Some points, one per row:
(-0.6, 1.0, 0.9, -0.8, 1.5, 1.0, -1.1, -0.9, -0.8, -1.0, 1.6, -1.2, 0.1, 0.0, -1.0, -1.0, 0.2, 0.5, -0.5,
 2.2, 1.4, 0.3, -1.4, -0.4, -1.8, -0.1, -1.1, -1.3, 0.1, -0.1, 0.9, 0.6)
(-0.6, -0.9, 1.7, 1.9, 1.5, 1.7, -0.5, -1.7, 0.6, 0.7, 1.1, 0.8, 1.1, 1.2, -1.0, -0.2, -1.7, 1.0, -0.8,
 1.2, 0.1, -0.3, 0.6, -1.4, 0.4, -1.7, -2.3, -2.2, 0.1, 1.7, 1.2, 0.0)
(0.6, 0.4, -0.5, 0.0, -1.6, -0.2, 1.3, -0.4, -0.6, -0.2, 1.3, -0.9, 1.0, -2.6, 3.9, 0.8, 0.3, -1.9, -1.2,
 -1.2, -1.1, -0.5, -1.2, 1.4, -0.1, 0.7, 0.9, -0.1, -0.7, -1.0, 0.2, 0.0)
(0.1, -0.3, 0.3, 1.9, 0.7, 1.1, 0.0, -0.6, 0.5, 1.0, 0.5, -1.9, 0.0, 2.4, 0.0, 0.7, -0.8, -0.7, 1.3,
 -1.2, 1.0, 1.1, 1.1, -1.5, 1.5, -0.6, 0.1, -2.4, -1.9, 1.5, -0.2, -0.4)
(0.5, 1.1, -0.3, 1.3, -0.4, 0.4, 0.3, 0.4, -0.3, 0.5, 0.3, -0.8, 0.5, 0.2, 1.3, 0.8, 0.7, -0.2, 0.3,
 -0.8, -0.2, 0.2, -0.5, 1.0, -1.5, 0.7, 0.6, 0.1, 0.4, -0.3, -2.0, 0.0)
(1.1, 0.0, -0.4, 1.7, -0.1, 1.6, 0.9, 1.0, 0.0, -0.7, -0.2, -1.1, 0.5, 2.8, -0.1, 1.0, -1.7, -1.3, 1.1,
 -1.6, 0.0, 0.5, 1.2, -0.6, 2.2, -0.3, -1.2, -2.3, -1.7, 0.6, 0.1, -0.6)
(-0.2, -0.7, -0.9, -4.0, -1.1, -1.6, -0.5, -0.5, 0.3, 0.9, -0.4, 2.3, -1.5, -1.6, -0.1, -0.4, 0.3, -0.4, 0.0,
 0.8, 0.1, 1.4, -0.9, 1.1, -1.6, 0.5, 1.2, 2.9, 0.8, -1.5, 0.9, 0.1)
(2.1, -0.4, -1.3, -0.8, -0.7, -1.5, 0.9, 1.2, 0.6, -1.2, 0.1, 0.6, -0.4, 0.2, 0.3, 1.2, 1.0, -2.3, 0.0,
 -1.7, -0.3, 0.9, 0.9, 0.5, 0.8, 0.4, 0.0, 1.5, -0.3, -1.0, -1.3, -0.2)
(-0.6, -0.5, 0.2, -0.2, 0.3, 0.0, -0.5, -0.8, 0.1, -0.3, 0.0, 0.9, -0.4, -0.3, 0.2, -0.5, 0.4, 0.6, -0.1,
 0.3, -0.4, -0.2, 0.0, 0.1, 0.0, -0.6, 0.1, -0.1, 0.9, 0.7, 0.4, 0.9)
(0.3, 0.8, 0.8, 4.1, 4.2, 4.2, -0.4, 0.8, -1.0, -0.1, -1.9, -1.9, 1.7, 3.7, -2.5, -0.2, -4.0, -0.9, 3.4,
 -0.3, 1.3, -0.2, 0.0, -2.1, 2.3, -2.3, -3.8, -4.1, -1.2, 4.2, 2.1, 0.0)
(0.2, -0.9, 0.1, -0.1, 0.9, 0.0, -0.6, -1.5, 0.9, -0.7, 0.6, 0.5, -0.2, -0.1, -0.6, -0.4, -2.3, 0.8, 0.4,
 0.8, 1.4, 0.5, 0.6, -0.6, 1.4, -0.4, 0.2, -0.3, 0.3, -0.5, 0.4, 0.3)
(-2.3, 0.2, 0.9, 0.6, 1.9, -0.4, -0.2, -1.4, -0.2, -1.4, 2.0, -0.7, 0.4, 1.3, -2.3, -0.4, -0.1, 1.1, -0.7,
 1.1, 1.1, -0.7, -1.2, -1.2, -1.7, -0.9, -0.5, -1.4, 0.7, 1.0, 1.8, -0.8)
(0.0, 0.1, -1.6, -0.5, 0.0, -1.3, 0.1, 0.2, -0.1, 0.7, -0.2, 0.3, 0.0, 0.7, -1.2, 0.4, 0.6, 1.5, -1.4,
 1.0, -0.2, 0.5, 0.9, 0.9, 1.1, 1.5, 0.0, 0.7, 1.3, -1.4, -0.1, -1.0)
(0.3, -0.7, 0.0, -0.2, 1.0, -0.1, -0.2, -0.9, 0.1, 0.0, -0.3, 0.2, -0.4, 0.5, -0.9, -0.6, -1.5, -0.4, -1.0,
 0.8, -0.7, 0.0, 0.8, -1.5, -0.1, -1.1, 0.4, 0.2, 0.6, 0.8, 1.9, 0.3)
(0.2, -0.7, -0.5, 0.1, -0.6, -0.8, 0.9, 0.4, 0.3, 0.7, -0.8, -0.8, 0.0, 0.2, 0.9, 0.9, -0.4, -1.3, -0.7,
 -0.3, -0.7, 0.2, -0.5, -0.4, 0.4, 0.3, 1.6, 1.3, -1.2, -0.9, 0.7, -0.4)
(-0.2, -0.5, -0.4, -2.1, -0.9, -3.4, -1.2, -0.7, -0.1, 0.2, 0.5, 2.5, -1.2, -2.0, 0.5, -0.4, 3.1, -0.5, 0.0,
 0.0, -0.5, 0.9, 0.3, 1.9, -1.7, 0.8, 2.6, 2.6, 1.5, -1.8, -1.0, -0.1)
(0.4, 2.3, 0.9, -0.4, -0.2, 1.2, 0.2, -0.2, -0.9, -0.2, -1.5, 1.1, 0.3, 0.1, 2.0, -0.6, -0.4, -0.5, 0.0,
 -0.4, 1.0, 0.0, -1.0, -2.2, 0.1, 0.7, -0.2, -0.2, -1.5, -1.2, 1.7, 0.3)
(-0.3, 1.0, -0.1, 0.1, -1.5, 0.6, -0.9, -0.5, 0.1, 0.0, 0.6, 0.3, 0.4, -0.3, 1.4, -0.7, -1.3, 1.7, 0.0,
 1.0, 0.5, 0.3, -0.4, 0.6, -0.3, 0.1, -1.0, -0.6, -0.6, 1.0, -0.4, 1.2)
(0.7, 0.0, 0.1, 1.9, 0.1, 1.7, 0.6, 0.1, 0.1, 1.3, -0.1, -0.4, 0.0, 1.1, 0.3, 1.1, -0.9, -0.1, 2.1,
 -1.1, 1.0, -0.2, 0.7, 0.1, 0.4, 0.1, 0.3, 0.4, 1.2, 1.2, -0.5, 0.3)
(0.0, 0.5, 0.2, 0.3, 1.2, 0.7, 0.4, 0.2, -0.4, 0.1, -0.8, -0.3, -0.6, 0.4, -0.4, -0.3, -1.5, 0.2, 0.6,
 1.8, 0.3, 0.1, -0.2, -1.4, 0.3, -0.9, -0.8, -0.3, -0.9, 1.1, 1.3, 0.1)
(-0.1, 0.4, 0.3, 0.6, -0.8, -0.5, 0.6, 1.0, 1.7, -0.2, 0.4, 1.0, -0.7, 0.2, -2.6, -1.3, 2.1, 1.0, 0.9,
 0.3, -0.1, 0.0, -0.6, 0.7, 0.6, 1.3, 0.4, 0.0, 1.4, 0.2, 0.0, -0.3)
(-0.2, -1.4, -0.4, -1.2, 0.8, -1.6, -1.0, -0.3, 1.0, -0.7, 2.0, 0.7, -0.7, -0.1, -0.5, 0.8, 0.0, 0.2, -0.1,
 1.2, 0.3, -0.1, -0.4, 1.0, 0.3, -1.3, -0.4, 0.3, 1.6, -0.5, 0.0, 0.5)
(-0.3, -0.1, -0.4, -1.2, 0.2, 0.0, 0.4, -0.7, -0.1, -0.5, -0.3, -0.1, -0.7, -0.1, -1.6, 0.3, 0.8, -0.4, 0.2,
 -0.6, -0.5, 0.2, -0.9, 0.7, -1.1, 0.0, -0.4, 1.4, 1.7, -0.3, 0.1, -0.6)
(-0.2, -0.2, -1.3, 0.8, -0.3, -0.5, 0.1, -0.5, 0.0, 0.5, -1.0, -1.0, 0.7, -0.2, 0.0, -0.4, -1.5, -0.3, 0.7,
 -0.3, -0.1, -0.5, -0.1, -0.6, 0.1, -0.2, -1.0, -0.1, 0.2, -0.4, -0.3, 1.0)
(0.4, 0.2, -0.8, -0.5, -2.3, -0.5, -0.2, -1.2, -0.5, -0.9, 1.7, 0.0, 1.4, -0.4, 0.9, 1.1, 0.2, -1.1, -1.0,
 -0.9, -1.1, -0.1, -0.3, 1.8, -1.1, 0.1, 0.2, 1.1, -0.7, 0.6, -1.4, 0.0)
(0.5, 0.9, -0.2, -0.2, -0.3, 1.5, -0.4, 0.7, -0.6, 1.1, -3.7, 0.7, -0.7, -0.3, 0.7, -0.3, -1.4, -0.3, 1.0,
 -0.2, 1.4, 0.1, -0.7, 0.0, -1.1, -0.1, -0.1, 0.1, -0.5, 0.1, 0.5, 0.7)
(0.1, -0.2, 0.7, -1.2, -0.4, 1.3, -1.4, 1.3, 1.0, 1.7, -0.6, 1.5, -1.6, 0.1, 0.3, -0.9, -1.5, 0.8, 0.0,
 2.1, 0.6, -0.5, 0.3, -1.0, 0.1, 0.2, 0.3, -1.1, -1.1, -0.4, 0.5, 1.3)
(0.0, -2.0, -0.6, -3.3, -1.8, -2.9, -1.5, -0.1, 1.2, 0.5, 1.5, 2.8, -0.8, -2.2, 1.2, 0.9, 1.7, 0.0, -0.5,
 -0.3, -1.0, 0.6, 0.3, 3.6, -1.4, 0.8, 2.6, 4.1, 2.6, -3.8, -1.7, -0.5)
(0.7, -0.9, -1.9, -2.9, -1.5, -2.5, -0.8, -1.3, 2.1, 0.5, -0.1, 2.4, -0.4, -1.7, 0.1, -0.9, 3.0, 0.0, 0.0,
 1.1, 0.6, 1.1, 0.7, 1.5, -2.9, 0.7, 2.8, 4.3, 1.5, -2.2, -1.3, 0.8)
(-0.2, -1.1, 0.8, -1.1, 0.3, 0.0, -1.8, 1.8, -1.2, 0.5, -1.1, 0.1, -0.5, -1.3, 0.2, -0.5, 0.2, 1.2, 0.7,
 0.8, 0.6, -0.7, -0.9, -0.1, -1.3, -0.4, -0.3, 0.1, 0.3, -2.5, -0.4, -0.5)
(0.6, -0.6, 0.8, -0.9, -1.0, -1.2, -0.9, 0.8, 0.6, -0.4, 0.2, 2.4, -0.3, 0.0, -1.2, -0.7, -0.6, 0.9, 0.9,
 0.2, -1.2, -0.4, 0.6, 1.4, 1.5, 0.3, 2.2, 1.2, 1.8, -0.1, -1.2, 0.8)
(-0.6, -0.9, 1.0, -0.7, 0.5, -0.3, 0.3, -0.3, -1.6, -1.6, -0.3, -0.8, 0.0, -1.0, -0.9, 0.1, 0.2, -1.3, 0.6,
 -0.1, 0.0, -0.5, 0.2, 0.4, 0.9, -0.6, -0.8, -0.2, 0.6, 1.3, -1.1, 0.4)
(-0.4, -0.8, 0.3, -1.2, -0.7, 0.0, -0.9, -1.2, 1.2, 0.2, -0.3, 0.9, 0.1, -1.2, 0.3, -0.2, -0.9, 2.0, -0.8,
 2.1, 0.3, -0.9, -0.7, -1.0, -0.9, -0.1, 0.6, 0.8, 1.3, 0.0, 0.7, 0.1)
(-0.6, -0.1, -0.3, -0.1, 0.6, 0.3, 0.1, -0.2, 0.8, 0.9, 0.1, 0.1, 0.0, 1.1, 1.1, -0.7, 1.4, 0.7, 0.6,
 0.7, 0.3, 1.4, -0.1, -1.0, -0.8, 1.4, 0.2, 0.2, -0.4, -0.9, 0.5, -0.2)
(1.5, -0.4, -1.5, 0.7, 0.0, 0.2, 1.3, 1.2, 2.0, -0.2, 2.3, 0.9, -0.2, 1.4, -0.9, 1.5, 0.9, -1.2, 2.2,
 0.1, -0.9, 0.5, 0.3, 1.0, 1.7, 1.7, 0.1, -0.5, 1.8, 0.9, 0.0, -1.4)
(1.6, 0.2, -0.6, 0.7, 1.0, -0.4, 0.4, 0.8, 1.7, 0.5, 0.7, 1.9, -0.5, 0.6, -2.5, 0.3, 1.6, -0.4, -0.2,
 -1.3, -0.8, -0.1, 0.7, 1.5, 0.9, -0.3, -1.3, 0.2, 1.1, 1.4, 0.1, -1.3)
(0.3, 0.5, -0.5, -0.1, -0.3, 0.0, 1.0, 0.7, 0.6, 0.1, -1.2, 0.6, -1.1, 0.4, -0.8, 0.4, 2.1, -0.8, -0.1,
 -0.4, -0.3, 1.8, -0.3, 0.2, -0.6, 1.1, 1.5, 0.3, 0.9, 0.3, -1.1, 0.3)
(0.3, -1.7, -1.2, -0.1, -0.7, -2.0, -0.4, 0.1, 1.1, -0.7, 1.7, 0.0, -0.2, 0.4, 0.8, 0.5, 1.4, -0.7, 0.2,
 0.4, -1.3, 0.7, -0.2, 1.6, 0.5, -0.3, -0.2, -0.4, 1.3, -0.6, -1.9, -0.9)
(0.7, 1.2, -0.9, 0.6, -0.1, 1.2, -1.4, 1.8, -0.1, 1.6, -0.7, 0.4, -0.5, -0.2, 0.4, -1.2, -1.5, 0.4, 0.5,
 1.1, -0.3, -1.1, 0.0, -0.9, -1.0, 0.3, -1.1, -0.8, -0.4, -1.0, 1.4, 1.2)
(-0.3, -0.3, -0.8, 0.3, -0.6, -1.0, 0.3, -0.2, 1.6, -0.6, 2.2, 0.3, 0.2, 0.7, -1.1, 0.4, 2.3, 1.1, 0.1,
 0.3, -0.2, 1.0, 0.1, -0.3, 0.8, 1.0, 0.9, 0.3, 0.1, 0.3, 0.1, -1.1)
(1.0, -0.1, -2.6, 0.8, -1.3, -0.4, 0.8, 2.0, -0.8, 0.3, -2.1, 1.9, 0.8, -0.5, 0.3, -0.6, -1.8, -0.4, 1.7,
 -2.8, -1.0, -0.1, 1.0, -0.1, 1.3, 0.6, -0.2, 1.3, -1.0, 0.0, -0.5, 0.7)
(-0.9, 0.8, 0.8, 0.1, 0.8, 0.5, 0.0, -0.9, 0.1, 0.4, -1.1, -1.2, -1.3, 0.3, -1.6, -0.7, 0.8, 0.3, -0.1,
 -1.1, 0.2, -0.2, 0.2, -1.4, 0.0, 0.5, -1.3, -1.2, 0.0, -0.8, 0.3, 0.0)
10 more points follow, each with its number after it:
(-0.3, 0.6, 0.6, 1.4, 1.5, 1.4, -0.8, -1.2, -1.4, -0.1, -0.4, -0.4, 1.5, 0.9, -2.7, -1.3, -2.0, 0.6, -0.3,
 1.1, -0.4, -0.3, 0.3, -1.2, 0.8, -0.8, -1.7, -0.5, 0.1, 1.0, 0.4, 0.3) 0
(-0.1, 0.1, -0.5, 0.7, -0.2, -0.6, 1.1, -0.5, 0.2, -0.8, 0.7, -1.9, 0.4, -0.4, 0.7, 1.0, -2.2, -0.8, -1.1,
 0.3, -0.6, 0.1, -0.1, -1.7, -1.3, 0.5, 0.6, -0.3, -1.5, 0.2, 1.0, 0.5) 1
(-0.5, -1.8, 0.7, -0.9, 0.1, -0.8, -0.3, 0.1, 0.0, 0.3, 0.1, 0.6, -0.8, 0.2, -1.6, 0.3, -1.7, 1.2, -0.5,
 0.4, -1.3, 0.2, 0.5, -0.4, -0.2, -0.3, -0.5, 0.7, -0.5, -0.6, 0.9, 0.4) 2
(1.1, -0.5, 0.8, 1.0, 0.5, 0.0, 0.9, 0.5, 0.5, 0.8, -0.6, -0.2, -0.9, 1.1, -0.7, 0.9, 0.5, 1.8, 0.8,
 -0.4, -0.7, 1.2, 1.0, -1.0, 1.8, 0.8, 0.5, -1.3, 0.0, 0.8, -0.1, -1.4) 3
(-0.1, -2.0, 0.3, 0.5, 0.4, -1.3, 1.5, -1.0, 0.3, 0.2, 0.8, -1.2, 0.5, 1.2, 0.9, 0.5, -1.4, -0.6, -1.8,
 -1.1, -1.5, 0.4, -0.2, 0.1, 1.3, -1.0, 0.2, -0.4, 0.6, 0.9, -0.5, -0.6) 4
(0.8, 0.9, -0.8, 1.0, -0.2, 0.4, -0.2, 1.6, -0.5, 1.3, -0.7, 1.1, -0.3, 0.1, 1.8, 0.1, -1.4, -1.4, 0.7,
 -2.0, -0.3, -0.4, 1.7, 1.3, 0.1, 0.3, 0.2, 0.8, -1.0, 1.0, -0.8, 0.9) 5
(1.4, -0.7, -0.6, 0.9, -0.3, 0.7, 1.5, 1.4, 0.8, 0.2, -1.2, 0.5, -0.6, 1.0, -0.9, 1.3, 0.0, -0.9, 0.7,
 0.0, -0.1, 0.7, -0.2, 0.3, 0.2, 0.8, -0.3, 0.6, 0.3, 1.1, -0.8, 0.0) 6
(-0.7, -0.3, 0.1, -2.0, -0.9, -1.2, 0.6, -0.5, 0.8, 0.6, 0.6, 0.4, -0.4, -0.3, 0.9, -0.1, 2.1, 0.1, -1.5,
 0.4, 1.0, 0.1, -0.2, 0.1, -1.6, 0.2, 2.2, 0.8, -0.6, -1.3, 0.9, -0.2) 7
(-0.1, 0.9, -0.7, -0.3, -0.9, -0.1, -1.3, 0.2, 0.2, -0.7, -1.0, 1.1, -1.3, -0.4, -1.4, -0.4, 0.1, 1.4, 0.5,
 0.8, -0.3, 0.0, 0.8, -0.2, -1.3, 0.0, -1.0, -0.1, 0.1, 0.2, 0.1, 0.1) 8
(-0.3, -0.8, -0.6, -1.9, -0.5, -1.2, -0.3, -1.1, -0.8, -0.7, 2.3, -0.5, 1.4, -2.4, 3.8, 1.3, 0.9, -0.1, -0.5,
 -0.2, 0.6, 0.5, -2.3, 0.5, -2.6, 1.0, 1.1, 0.5, -0.7, -1.7, 0.7, 0.7) 9
Which three of these numbered points are nearest to each point below, looking only along the 3 directions in which the first points spread most? Their numbers follow each, nearest first.
(-0.9, 0.7, 1.0, 0.0, 0.3, 0.7, -0.6, -0.9, -0.8, 0.7, 0.8, -0.7, 0.3, -2.2, 1.1, 0.2, 0.5, 0.3, -1.4,
 -0.3, -0.6, -1.4, -0.1, 0.1, -2.0, 0.4, 0.2, -0.6, 0.4, -0.6, 1.4, 0.2) > 8 2 1
(0.4, 0.1, -0.9, 1.2, -1.5, -0.2, 0.7, 1.2, 0.1, 0.3, 0.5, 0.6, -0.2, 0.3, 0.8, 1.0, 1.8, 0.7, 0.7,
 -1.5, 0.0, 1.0, 0.4, -0.1, 0.2, 1.3, 0.6, -0.9, 0.4, 0.4, 0.1, -1.2) > 6 4 3
(0.9, 0.7, -1.3, 1.1, -0.7, 0.1, 0.5, 1.0, 0.0, -0.6, 0.0, 0.2, 1.1, 0.5, 0.6, -0.1, -0.6, -0.9, 0.4,
 -1.4, -0.6, -0.1, -0.4, 0.0, 1.4, -0.1, -0.2, 0.8, -0.7, 1.7, -1.7, -0.5) > 6 5 4
(-0.5, -0.2, 0.0, 2.4, -0.2, -1.2, 0.5, -0.4, -0.3, -1.0, 0.0, -1.6, 0.7, 1.2, -2.5, 1.1, -0.1, -0.1, -0.3,
 -0.1, -0.1, 0.7, -0.8, -1.5, 1.2, -0.4, -1.1, -0.2, -0.6, 0.7, -0.6, 0.6) > 3 4 6
(-0.3, 1.2, -0.6, 0.8, 1.1, 1.1, 0.1, 0.6, 0.1, 0.2, -1.2, 0.0, 0.2, -0.3, 0.4, -1.2, 0.0, 0.1, 0.1,
 -0.3, 0.0, 0.3, -0.7, -0.7, -1.0, 1.0, -0.9, -0.3, -1.6, 1.1, 0.8, -0.2) > 1 8 2
(0.4, -0.3, -2.0, -0.1, -0.5, -0.6, 3.0, -0.3, 1.5, -1.1, 0.0, -0.6, -1.4, 0.0, 1.1, 0.3, 1.6, -1.7, 0.0,
 -1.9, -0.6, 0.7, 1.3, 0.4, 2.2, 2.4, 0.0, 0.2, -0.2, -0.1, -0.2, -1.5) > 6 4 5
(0.7, -1.3, -0.4, 0.7, -1.1, -0.6, 0.7, 0.2, -0.1, -0.1, 0.6, -1.4, 0.1, -0.3, 1.2, 0.4, 1.2, -0.9, 0.2,
 -1.3, 0.7, -0.2, -0.8, 0.4, 1.0, 0.6, 1.0, 0.4, 0.4, -0.5, 0.0, -2.0) > 6 4 3
(1.3, 0.0, -0.3, 1.1, -1.2, 1.0, 0.4, -0.4, 0.0, 1.0, 0.3, -0.3, 0.2, 1.7, 0.8, -0.7, -0.1, 0.6, 0.5,
 -1.3, -0.1, 0.7, 0.5, -0.8, 1.6, -0.6, 0.8, -0.6, -0.1, -0.1, -0.6, -0.8) > 6 3 4
(1.2, -0.9, 0.6, -1.6, 0.1, -1.5, 0.8, -0.4, 0.7, 0.1, 0.0, 1.5, -1.1, -0.4, -1.3, 0.7, 2.3, -1.0, -1.5,
 -0.2, 0.0, -0.3, 1.1, 0.8, -0.8, 0.0, 1.6, 2.2, 0.6, -0.7, 0.2, -0.7) > 7 9 8
(-0.7, -1.0, -0.1, -0.5, 0.2, 0.9, 1.5, -0.6, 1.0, -0.6, 0.3, 1.0, 0.1, 0.4, -1.2, 0.4, -0.1, 0.9, -0.1,
 1.4, -0.7, 0.1, 0.6, 0.1, 0.5, 0.2, -0.4, -1.1, 1.0, 0.0, 0.5, -0.2) > 2 8 4
(1.3, -0.5, -1.6, -2.3, -0.7, -0.3, -1.1, 0.9, 0.2, 2.1, -1.3, 2.7, -0.3, -0.4, 1.3, -1.3, 1.3, -0.8, 0.3,
 -0.6, 0.1, 0.2, -0.3, 0.4, -0.9, 1.1, 0.3, 2.3, 0.1, -2.4, 0.4, -0.5) > 9 7 8
(0.8, 1.0, 0.5, 0.4, -0.3, 0.4, 0.4, 0.0, -0.4, 0.7, 0.8, -0.8, 0.5, -0.1, -0.6, 0.5, 1.9, 0.4, 0.0,
 0.7, 0.9, 0.2, 1.0, 0.9, 0.3, 0.5, 0.4, -0.9, 0.6, -0.5, -1.0, -0.6) > 4 3 6
(0.6, 0.4, -0.9, 0.5, 0.6, -1.1, 0.1, -0.1, 1.3, -1.3, 0.4, -0.1, -0.3, 0.3, -0.1, -0.5, -0.7, -0.5, -0.1,
 -0.5, -0.2, 0.3, 0.3, 0.9, 1.7, 0.2, -0.6, 0.0, 0.3, 0.1, -1.3, -0.9) > 4 6 3
(-0.7, -0.1, 0.7, 0.3, -0.5, 0.2, 0.6, -0.2, 1.4, -0.6, 0.4, 0.5, -1.6, 0.3, -0.7, 0.9, 0.5, 0.5, 0.6,
 -0.6, -0.7, -0.3, 0.6, 0.2, 1.1, 0.2, -0.5, -0.5, -0.1, 0.0, -0.1, -0.5) > 4 3 6
(1.1, -0.9, -1.0, 1.6, 0.9, -1.2, 1.9, -0.1, -1.4, -2.0, -0.2, -0.4, 2.1, 0.5, -0.9, 0.1, -0.3, -0.9, 1.1,
 -0.6, -0.8, 0.5, 0.4, -0.1, 2.6, -0.1, -0.8, -1.3, -0.6, 3.2, -1.6, -0.2) > 3 4 6
(0.1, -0.9, -0.4, -1.0, 0.7, -2.9, 1.7, 0.1, 1.1, -1.9, 0.5, 0.2, -1.8, 1.3, -1.4, -1.2, 3.9, 0.0, 0.6,
 -0.8, 0.3, 1.9, 0.6, 1.6, 1.6, 1.3, 0.0, 0.4, 0.4, 0.1, -0.7, -1.8) > 4 6 3
(0.4, -0.2, 1.2, 0.2, -0.3, 0.8, -0.8, 0.0, -1.4, 0.0, -0.1, -0.9, 0.9, -0.6, 1.6, 0.1, -0.8, 0.1, 0.3,
 0.1, -0.7, -0.9, -0.4, 0.1, -0.2, -0.8, -1.1, -0.7, -1.8, 0.3, -0.7, 0.9) > 1 8 2
(-0.1, -0.5, -1.0, -1.5, -2.1, -1.4, 1.2, -1.9, -0.1, -2.0, 3.7, -2.3, 1.2, -2.1, 1.9, 2.6, 2.9, -0.2, -2.1,
 0.4, -0.4, 0.4, -2.7, 1.0, -2.4, 1.2, 1.5, 1.8, 0.4, -1.3, -0.9, -0.2) > 7 9 8
(0.3, 0.5, -0.3, -2.4, 0.0, -0.6, 1.9, 0.8, 0.9, 2.0, 0.4, 1.2, -1.0, -1.3, 3.2, -0.1, 1.6, -0.9, -0.2,
 -1.3, 0.4, 1.4, -1.0, 1.0, -1.3, 1.7, 1.0, 0.1, -0.5, -2.6, 2.3, -0.8) > 9 7 8
(0.2, 0.6, -1.1, 0.9, -2.1, 0.3, 0.8, -1.3, -1.8, -1.2, 0.5, -2.9, 0.4, -2.2, 4.2, 1.6, 1.1, -1.6, -1.8,
 -0.6, -0.6, 0.4, -1.5, 0.5, -0.1, 0.9, 0.8, -0.6, -1.9, -0.6, -0.2, -0.7) > 5 6 1
(-0.7, -0.2, 1.3, -0.4, -1.4, -0.2, -0.9, -0.2, -0.2, -0.9, 0.5, -1.8, -0.8, -1.6, 1.7, 1.2, 0.6, 0.5, -0.8,
 1.1, 0.4, -0.2, -1.6, -0.7, -0.9, 0.0, 0.9, -0.4, -1.0, -2.0, 0.6, 1.1) > 8 2 9
(-1.2, -0.5, 0.4, -1.1, 0.5, -0.3, -0.7, -1.5, 0.2, -1.0, 2.1, 0.5, 0.8, -0.5, -0.9, -1.2, -1.6, 0.2, -1.5,
 -0.2, -1.1, -1.1, 0.3, -0.6, -0.5, -0.2, -0.5, 1.5, 0.2, 0.6, -0.7, 1.1) > 2 8 7
(-0.9, 0.3, -0.3, 0.5, 0.4, 0.6, -1.2, -1.6, 2.0, -0.5, 1.2, 0.6, 1.5, -0.1, -1.7, 0.0, 0.4, 0.4, 0.0,
 1.4, 0.2, -0.5, 0.5, 0.3, -0.8, -0.1, 0.5, 1.0, 0.9, 0.9, -0.4, 1.0) > 2 8 4
(0.5, -0.6, -0.4, -0.4, -0.2, -0.7, 0.2, 0.0, -0.9, 0.6, -0.5, 0.2, -0.5, -0.2, 1.2, -0.7, 0.5, -0.9, -0.7,
 -1.3, -1.4, -0.8, -0.4, 0.7, 1.3, -0.4, -1.0, -0.3, 0.1, 1.2, 0.0, -1.2) > 6 4 1
(0.1, 0.1, -0.9, -1.5, -1.4, -1.2, 0.3, 0.0, -1.2, -0.6, -0.3, -0.5, 0.5, -1.3, 1.5, 0.4, 0.7, -0.6, -0.4,
 -1.0, -0.3, 0.5, -0.8, 2.0, -0.8, 0.3, 1.8, 0.8, -0.6, -1.1, 0.1, 0.1) > 9 7 5
(1.3, 0.2, 0.3, 2.5, -0.1, 1.1, 1.2, 0.6, 1.5, 0.3, 1.5, 0.9, 0.5, 1.0, -0.6, 1.1, 0.1, 0.4, 0.7,
 0.3, -0.4, -0.2, 0.5, -0.3, 1.6, 0.5, -0.6, -1.1, -0.4, 2.1, 0.1, 0.8) > 3 4 6
(-2.5, 1.1, 1.8, 1.2, 3.4, 2.2, -1.8, -1.2, -1.4, -0.5, 0.6, -1.4, 1.4, 1.0, -1.7, -2.2, -1.2, 2.9, 0.7,
 0.7, 1.4, -0.6, -1.2, -1.3, -1.1, -0.8, -3.7, -2.4, 0.8, 1.4, 1.6, 0.0) > 0 2 8
(-0.7, 0.3, -1.1, -0.9, 0.9, -0.5, -2.2, 1.5, -0.5, 0.6, -0.8, 1.7, -1.5, -0.4, 0.7, -1.9, 1.3, 1.2, 1.2,
 0.8, 0.4, 0.4, 0.8, 1.4, -1.5, -0.3, -1.5, 0.1, 1.3, -0.8, -0.3, -0.8) > 8 2 7
(-1.8, 0.8, 2.0, 1.1, 3.7, 2.5, -1.4, -1.1, -0.9, -1.7, 2.3, -3.1, 2.2, 0.6, -1.8, -1.0, -2.7, 2.8, -1.0,
 2.4, 2.0, -2.3, -0.8, -3.0, -1.4, -1.6, -2.8, -2.4, 1.1, 1.9, 1.7, 0.1) > 0 2 8
(-4.1, 1.7, 3.2, 0.8, 3.2, 2.3, 0.0, -1.6, -0.6, -2.7, 0.8, -2.6, 1.3, 1.0, -2.7, -0.7, -1.0, 5.2, -0.5,
 3.2, 1.4, -1.7, -0.7, -3.3, -0.3, -2.0, -2.0, -4.2, 0.2, 0.9, 2.5, 0.5) > 0 2 8
(-1.2, -0.5, 1.6, 0.1, 0.9, 0.6, -2.0, -0.9, 0.5, 1.0, -0.2, 0.2, 1.3, 0.2, -0.5, 0.6, -0.4, 0.6, -0.4,
 0.9, 0.6, -0.8, 1.1, 0.2, 0.1, -1.3, 1.2, -0.1, 0.7, -0.4, -0.3, 1.7) > 2 8 1
